Rotation paths and how fast each direction turns (degrees each step):
Each turn is a multiple of 5 degrees from 10 to 175, or 0.
Each row of a path follows its step; steps can be skipped.
Path 1:
step 1: [ -3  14 -30  10  17 -23 -50 -65  -7 -34  45  61  41 -22  -5  10  12 -13
  -6  34 -17  42  21 -19  25  29  39  -9   3  18 -11  -2  -5 -60 -21  45
  73  39 -22 -17  24  31 -19  42  37 -21  -6  11 -26  45  13 -37 -31  20
 -70 -18   3]
step 2: [-12  -1  19  46  10 -20 -21  11 -47  18 -30  37  69 -45 -14   9  33 -59
 -36  -9 -38   9  35   3 -12  17   7 -49  -2  24  45 -28  17 -31 -15  20
  20  46  -8  10 -64  -8  24 -12 -17  61  34 -21 -42  24  29   1  -4  24
 -80  -2  -8]
step 5: [-39 -37  24  18 -33 -35 -45  -7 -48  -9   4 -36 -37 -49  22   1  55 -26
 -11  33 -41   9  34 -16   8  31  21 -79 -10  53 -20  -8  10   6   6  19
 -47  36  50   9   0 -46  44  29 -16 -26  19  -5 -63  17  35 -40 -18  13
  -9   1  20]
step 7: [ 11 -53  72  77 -26 -32  31 -31 -40 -18  11  34   0 -25  16   7  48 -41
  31  34 -25  -7   8 -31  32  49 -53  27 -36  27 -35  13  39  -9  -5   1
 -12  30  -2  -2 -29 -15 -12 -40 -37  17 -33   5 -29  56  24 -36   5   9
  33 -33   7]
step 13: [ 36 -10  -7  12 -26 -57   0 -77   8  -2 -31 -33  63   3  16  27  -2 -37
 -21  28  49  41  37   6  27  27  42   5 -34  55   7 -11 -16  -2 -47  16
  -5 -35  16  14   2  43  19 -14   8 -20 -22  72  -6 -41  13 -25   0  -1
 -35 -31  66]
step 17: [-18  11   7 -11  -7  -3  -8   3 -37  16   6   6  49 -44  37 -29  -2  12
  -3 -35  -9  33  50  -1   1   7  -5 -59  -8  44  29  16  64   0 -24   8
  20  58 -38  73 -26  35  13  -4 -30   2  22  16 -42  22  53   2  39  66
 -67 -41   9]
step 19: [-20 -27   5  49   0  27 -26 -21 -61 -13 -53 -55  44  17  10  -8  41  -6
   2  -4 -47  39  -9 -29  18  11 -10  32 -17  58 -13  25  64 -28  -6  68
  21  18 -15  28 -40 -11 -14  11  13  20 -27 -19 -39   6   8  22  -2   5
 -79  16 -49]
step 24: [-16  27  78  58  29  -3  -8  -3 -44  -8  20  -6  14 -45  12  -6  30  -9
  -9   7  -8  37  32 -31  10  30 -72   3 -54  32  -7  32  29 -11   5  22
 -28 -19 -28 -46  25 -55 -11 -68  -7 -43  -4 -17 -15 -37 -10 -37  38 -25
 -28  23  47]
Directions:
[  7  -4  -9  11  -3  -2   2  -2  -8 -12  -5  12   2  15  -7  -7  -5   0
  12  -3   2   5   2  -1   4  -1  -5   2  -3  13  -2   0   2  -5   7  19
   1   0  19  -6  16  14  -5   8 -14  12   1  12   0  -6   4   2  -1  -9
   3 -10  -7]
120
[  3   9   4 -17   1 -19  -3  -5   8   9   8  -8  -6  -1   6  -7  10  10
  -3   0  -3  -9  -6  -7  -9   8   0  17  -8  11   7   3 -14  -3  -2   0
   2  -7   8   3  -3   0   3 -10  -4  11  -1  17   4   3   0   8  12  -7
   9  -9   1]
20
[ -3  22   3  -4  -6   1  -2   9 -18   7  -1   0   3   9 -17  -6  -3  -6
  -8  -4  -1   3  -4  11  -2   1   2  -4  -7  16  -7  -1  -5   1  18 -14
  -5  -9  -2  -3   3 -19   2   6   6  13   6  -9   0  -7  -6  -4   0  -4
  -1  -5   4]
115
[  1  15  -6  -6   7  -4  -3  11   9   0   4  -2   4  -2  -2 -14 -14  -7
  -1  -9  -5  -2  -3  -2  -1 -10  -3  -3   5  -1   5   4  22 -16   3   7
   7   8  -3  -5  -7   5   9 -14  12   8  -6   7 -11   7   3 -15  -5 -15
  -3   6  -4]
45
[  6   3  -6 -11  -7  -1  -5  10   6  -4   6   3  -4  -3   5   0   5   4
   0   5  -7  14   7  -5 -12   0  13  -5  13  -1 -18  -4   1   0  -1  -2
  -2  -6  -9  -6  10   7 -12  -9 -12  13   7  -9  -9  19   4  -1  -9   8
   6 -14   3]
70
[  8 -13  11   3  -1   6 -13  -7  -1   2  -5  12  -4  11  -6   4   9 -12
  -1 -16 -11  -9  -1   5  -2  -6   5  19   5  -6  -2  -1   4 -16   3 -13
 -14  -7  -3  12  -4   3   0 -12  -7   4  -5  -5  -1  -1  -3   3  -4  -3
  -3   1 -15]
90
Path 2:
step 2: [-38  23 -20  14  27  15 -42 -15   3  19  17 -78   8  -4  -8  13  21  24
  17  22 -15 -38 -28  10  30   9  56 -27 -29 -37 -12  73 -30 -26   7  18
  12  -6  25 -26  94  -1  -5 -32 -42  -6 -20  -1   7 -57 -23  14 -33   5
  12  54  -5]
step 4: [  8 -17 -24 -21 -22   6 -48   1   0  16 -40 -13  43  10  54  50  14 -61
 -38 -15 -33  -6 -23 -13  15   0   0  25  -2 -38   3  53 -52 -25 -25 -44
 -38  18 -18  -9 -29 -42   2  -4 -18 -31  -3 -17  34   9 -26 -45 -28   3
  12 -61 -84]
step 11: [ -9   2  18  57  58 -11  12 -46  30  10  20 -37  42  10  41   8 -31  14
  -1  49  -7 -56 -44 -36   5   6 -52 -32  23  20  72  23  -4 -11 -13   2
  -6   0 -33   5  -6   4 -49 -24 -51 -28  69  21 -29 -13  39  -8  23  14
  -7 -12  35]
step 18: [-70  27   3  -1  26  -2 -49  42 -47 -20 -16 -34 -53  11  -3 -12  37 -41
  -3 -29 -41 -25  15   7  36 -46 -25  11  15 -37  39  -6 -37  -6   9  -3
 -16  44  14 -14  63  74  -4 -53 -39 -20 -12 -11 -26 -43 -29   2 -24  -1
  15 -11 -14]
step 20: [-19  -8  10   9 -54  21  -4  -4  38  23 -15  43  -2 -28  33  29  43  12
 -25  32  10 -20 -12  22 -25  35 -73  36  14  -9   5  34  26  -1  -3 -42
 -55   2 -13  -2  22  -8  22 -49 -14 -59  45 -69  27 -10  -5 -74 -44 -17
  11 -17  -5]
step 21: [  6   4   1 -71 -27 -55 -34 -28  17  13  36 -29 -11  -2  47  27  16 -68
 -11  -5 -42 -18 -39 -10  67  34 -19   7  13 -17   7  57   4 -12   4 -31
 -25  32   5   1  68  -8  22 -11  -3 -78 -11  -7 -12 -11 -10  12 -30 -20
 -34  -6   0]
step 23: [-30  68   8  36 -39  -8  -9   4 -65   8  -2  -9  -3  44  46  17  -6 -51
  13   8  14   8 -13  15 -53 -23 -46   4  49 -12  66  -2 -23 -18 -76 -25
 -31 -43 -24  -9  17 -16 -14 -65  -2  -5   3 -18  16 -40  14 -10  -5  17
  30 -26 -27]
step 24: [-31   3  43 -25   8  -6 -39 -27 -15  -2 -13  16   6  16 -36   4 -18 -26
  41  32 -38  38  13 -38 -20   7 -52 -33  17  16  65  61 -46  -3   6 -38
 -24 -25  19  -6  36  55 -59 -30 -38 -60 -19   1 -11   4 -33 -20 -38   2
 -16 -45 -11]
Directions:
[ -9  -3  -5  10 -11  -3  -8   2   5   9   2   9   2   4   7   8   9   1
  -2  22  -2   4  13   9  12  -7   4   0   1  13   5  10 -12  -3  -1  15
   1   9  -3 -10   1  13   4   7  16   4  -1  14  -9  -4  -1   0   8  -4
 -10   4  -2]
110
[  2 -15  -2  10  -6  11   6  -6   6   1  17 -15   6   8  -7  -4   0  -6
 -10   1   8  13 -10 -12  14   1  -4   0   5   0  -5   4  -9  -5  -6  -1
  -7 -13  -4 -14  -2 -10   4  -6  -1   1  -8  -2  -4   0   5  24  -4   2
  -3  -4  -1]
170
[  6  12  -1   4   3   6  -6  -6   5   6 -14 -18  -3  -8  -4   7  -2   2
  -4  11   7  -8   1 -13   4  -3   9   8 -20   3 -10  -1 -14   1  -5   6
  12  -5   8   1 -12 -15  -8   9  -2   3   1   6   6  -5  -9  -4   3 -11
   2  -6  -5]
10
[ -7  -2  -3  -4   0   5   9   8   6   3  -8   1   1   3 -18   3  -5   0
  15   5 -20 -10  -4   8  15  -4   4   9   8   5   3   8  -2   5  -6  -1
 -15   2   7  15  -2 -15  -4  -5   5  -7  14   9  -7   7   6   6  -3  -1
   6 -11   0]
110
[  0 -10  -3  -4  -7   1  -4 -10   2 -22  -7   7   6   4  -6  17   2  -6
  -8  -9   1   0   2  -1   1  -6   0   6  12  -5 -14  -1   8   9  -1  -3
  10 -12   4   3  -7   7   2   8  10   1   2   9 -11 -15   3  -2   8   4
  22   4  -6]
115
